Each row has a name. Each question is about the rows just above it. Places in a row count from 0.

Pir: [153 216 119 126 146 111 141 159 103 121  54 125 132 112 150 170]
nav: [173 119 149 194 174 153 108 168 174  54 161 153 150 174 133  64]
lav: [ 67 129 155 128 130 143  67 146  93 113 140 155  96 107 131 124]
tusor: [135 148 142  99 129 163 128 106 137 162 139 100 116 125 135 135]
div: [162 136 194 106 131 102 107 121  90  95 135 125 142  99 117  60]
Every place of [174] in nav:	4 8 13
Every place of [113] in lav:	9

febe: [112 112 113 142 132  79 133 131 137 139 162 113 151 151 111 149 151 142
 151 112 127 145 100 136 120 116 111 122 143  97  81  99 148 141 142 150
 133 158 137 130 136 137]
Duk: [101 118 140 143 140  98 112 116 135 121 104 160  62 130 105 107 145 132
 147 139 109 117 145 153 109 142 121 114 125 104  96  79 122 112 122 137
 150 123  79  94 127 147]
lav: [129 122 149 118 132  64 142 110 156 144 123 121  82 144 126 146 186 132
 141 110 149 132 104 160 151 127 107 121 149 120  96 149 143 120 120 156
 141 127 130 134 140 164]
Zerol: [128 114 124 121 143  99 115 113 160 139 159 129  85 145 119 127 166 143
 115 123  96 143 109 117 122 126 114 121 121 119  92  99 117 131 120 155
 137 143 129 124 137 153]
div: [128 114 124 121 143  99 115 113 160 139 159 129  85 145 119 127 166 143
 115 123  96 143 109 117 122 126 114 121 121 119  92  99 117 131 120 155
 137 143 129 124 137 144]
tusor: [115 117 123 130 135  89 127 118 143 136 149 128  83 139 111 131 160 138
 141 143 109 137 113 140 117 118 119 119 126 103  87  92 132 131 129 143
 113 148 114 152 130 142]
Places of [149] in row lav:	2 20 28 31
Places of [151] in row febe:	12 13 16 18
Places of [136] in row febe:	23 40
At which places does tusor hold [143]?	8 19 35
Places of [79] in row febe:	5

febe: [ 68  94 161  74  83 121 108 108 108 108  89  96 140 101 150  74 152 108]
Pir: [119 159 112 111 161  63 107  48  90 125 143 156  70 150 103 122 126 148]
sezun: [119 134 170 155 103 153 109 124 135  80 154 151 156 142 105 141 107 113]
At which places does febe hold [150]?	14
At which places does febe hold [108]?	6 7 8 9 17

div: [ 98 126 172  98 128 103 151]
nav: [ 90  89 142 142  89 142 127]
tusor: [166 142  39 143  90 186 113]
sezun: [119  81 137 109  81  81 133]
motaf: [ 96 108  96  96  96 108 108]
febe: [ 97 106 175 157 166  74 135]
Places of [89] in row nav:	1 4
Places of [81] in row sezun:	1 4 5
At which places does motaf hold [96]?	0 2 3 4
Places of [108] in row motaf:	1 5 6

div: [135 119  63 111 102  97 119 102 134  89 156 107  96  78 102 165 174 152
  96 135]
Pir: [131 112  78 121  96 126 134 117 118  91 137  95 102  89  94 158 159 119
  85 116]
motaf: [140 119  63 111 100  97 135  97 165  89 156 119  96  78  89 165 174 140
  61 125]
At which places does div hold [78]?	13
At which places does motaf hold [97]?	5 7
Places of [121] in row Pir:	3
At which places does motaf hold [140]?	0 17
Every place of [165] in motaf:	8 15
Every place of [96] in div:	12 18

Pir: [ 45 129 175 125  99  62 181 138  76 145]
nav: [ 57 127 169 122 101  99 177 137  82 129]
lav: [ 69 127 165 120 107  83 174 137  95 118]
deza: [ 38 131 181 127  99  55 193 143  75 166]
febe: [ 72 126 168 119 100  87 163 136 100 116]
motaf: [127 127 167 121 103  74 176 167  86 127]
div: [ 39 133 184 127  99  53 205 149  75 178]
Duk: [ 66 127 166 120 105  78 175 140  75 155]
sezun: [ 50 128 172 123 100  66 178 138  79 135]
tusor: [ 66 127 166 120 105  78 175 137  90 121]
At which places does febe hold [100]?	4 8
Places of [167] in row motaf:	2 7

deza: [133 159 159 171]
div: [133 157 157 157]
nav: [101 153 169  55]
motaf: [158 147  91  91]
Duk: [134 134 134 134]
At which places does deza hold [159]?	1 2
At which places does motaf hold [158]?	0
At which places does Duk hold [134]?	0 1 2 3
At which places does div hold [133]?	0
At which places does div hold [157]?	1 2 3

sezun: [ 59 103  99 106  59 116  59 185 106  59 129  96 139 181  59  79 141 158
 140 181 146 170 107 136  96 109  88]
div: [166 163 126 140 128 185  44 114 107 163 135 133 142 153 105 137 138 211
  98 144 146 144 144 165 144 158 103]
Duk: [135 100 150 121 219  58 151  58 118 101 139 166 150 109 157 159 127 155
 190 115  87  58 105 195 117  80  57]
febe: [166 179 158 140 128 185 179 158 107 211  60 114 142 179 105 137 158 211
  98 179 146 141 211 165 179 158 103]
Places of [179] in row febe:	1 6 13 19 24
At which places does febe hold [128]?	4
Places of [144] in row div:	19 21 22 24
Places of [158] in row febe:	2 7 16 25
Places of [59] in row sezun:	0 4 6 9 14
At which places does div hold [135]?	10
Every place of [57] in Duk:	26

deza: [ 92 146 125 133  67 100 172 169 148 134 172 120 128 138 152 126 100 158
 128  70  97 121 142 125 121 159  91 185 152 122 128 138 170 150 144 124
 206 128  70 128 143 191 106 151 128]
Zerol: [101 166 140 127 169 143 135 168 128 157 157 140 141 108 131 115 117 133
 140 158 123 126 146 158 116 119 139 128 118 148 128 146 128 112 145 113
 127 114 120 148 133 114 151 135 156]
Duk: [ 97 154 136 109  92 132 161 162 128 163 142 144 133 130 165 133 104 144
 128  97 115 136 127 150 129 136 128 157 142 129 132 128 128 128 142 131
 128 111 142 140 130 148 147 160 136]
febe: [128 139 108 127 103 104 118 131 134 112 129 128 118 128 147 129 155 139
 100  96 143 128 128 121 123 118  92 120 115 140 153 140 128 139 118 132
 134 128 113 142 136 135 138 137 113]
sezun: [133 159 146 142 168 146 139 125 123  94 141 118 161 111 113 127 128 156
 144 158 154 119 147 128 136 105 105 113  73 154 137 103 129 126 150 106
 132 103 128 128 107 122 115 134 149]
tusor: [108 159 121 139 171 157 128 164 153 143 145 123 152 112  89 104 128 111
 121 165 123 128 169 174 110 117 170 129 121 137 132 152 124 156 119 100
 138 113 132 143 132 100 140  98 131]
div: [134 117 121 155 158 134 103 100 128 100 114 111 142 124  92 107 141 113
 108 152 123 108 142 120 108 141 135 123 117 131 123 133 106 128 128 122
 141 126 136 126 127 133 108  91 110]
motaf: [115 109 128 133 109  90 156 162 148 138 126 120 109 120 143 124 123 133
  96 128 128 115 128 124 115 140 121 153 157 129 121 163 133 148 109 133
 128 151 105 153 142 165 126 133 112]
lav: [120 155 134 154 128 127 145 132 127  96 149 109 143 111 120 117 126 158
 132 128 131 119 147 115 115 120  87 129 104 138 136 113 127 143 139 118
 146 125 116 137 118 157 117 142 142]
Dalon: [133 125 132 133 110 151 114 130 128 117 141 116 113 129  96 134 121 116
 118 128 131 140 144 150 130 128 143 141 124 111 123 112 144 128 111 122
 159 114 107 136  96 128 131 122 153]
Pir: [127 160 134 133 175 154 104 128 138 123 142 121 135 107 102 118 131 127
 135 167 141 128 149 152 128 104 146 109  98 143 128 128 128 135 131 110
 121 111 139 137 116 102 141 128 145]
nav: [128 107 108 119 115  90 126 121 129 137 104 123 106 129 150 128 141 129
 116 111 130 121  99  98 123 134 118 128 142 134 136 142 108 102 124 149
  91 161 151 147 149 117 130 128  97]
Every place of [170] in deza:	32
At which places does Duk hold [142]?	10 28 34 38

Duk: [203 202 202 109]
tusor: [132  77  75 132]
sezun: [ 76 167 203 167]
At which places does Duk hold [109]?	3
Places of [77] in row tusor:	1
Every place of [203] in Duk:	0
Every place of [202] in Duk:	1 2
Every place of [76] in sezun:	0
At which places does tusor hold [75]?	2

febe: [129 128 137 125 171 130]
Dalon: [153 209 144 129 129 128]
deza: [209 209 144 209 129 144]
Duk: [128 128 127 160 208 142]
motaf: [127 128 129 174 198 135]
Pir: [131 126 126 134 126 134]
lav: [129 129 130 129 129 133]
nav: [154 210 144 129 205 127]
Zerol: [129 129 129 153 210 144]
tusor: [154 210 144 129 128 127]
At which places does deza hold [209]?	0 1 3
Places of [126] in row Pir:	1 2 4
Places of [129] in row lav:	0 1 3 4

Dalon: [129 117 162 123 108 117 219 123]
febe: [129 117 162 162  53 117 162 161]
Duk: [219  78  78  76 140  78 220 140]
motaf: [135  67 161 202  76 152 116 127]
div: [128  88 104 200 179  75 100 145]
At which places does Duk hold [140]?	4 7
Places of [78] in row Duk:	1 2 5
Every place of [220] in Duk:	6
Places of [117] in row Dalon:	1 5
Places of [162] in row febe:	2 3 6
Every place of [108] in Dalon:	4

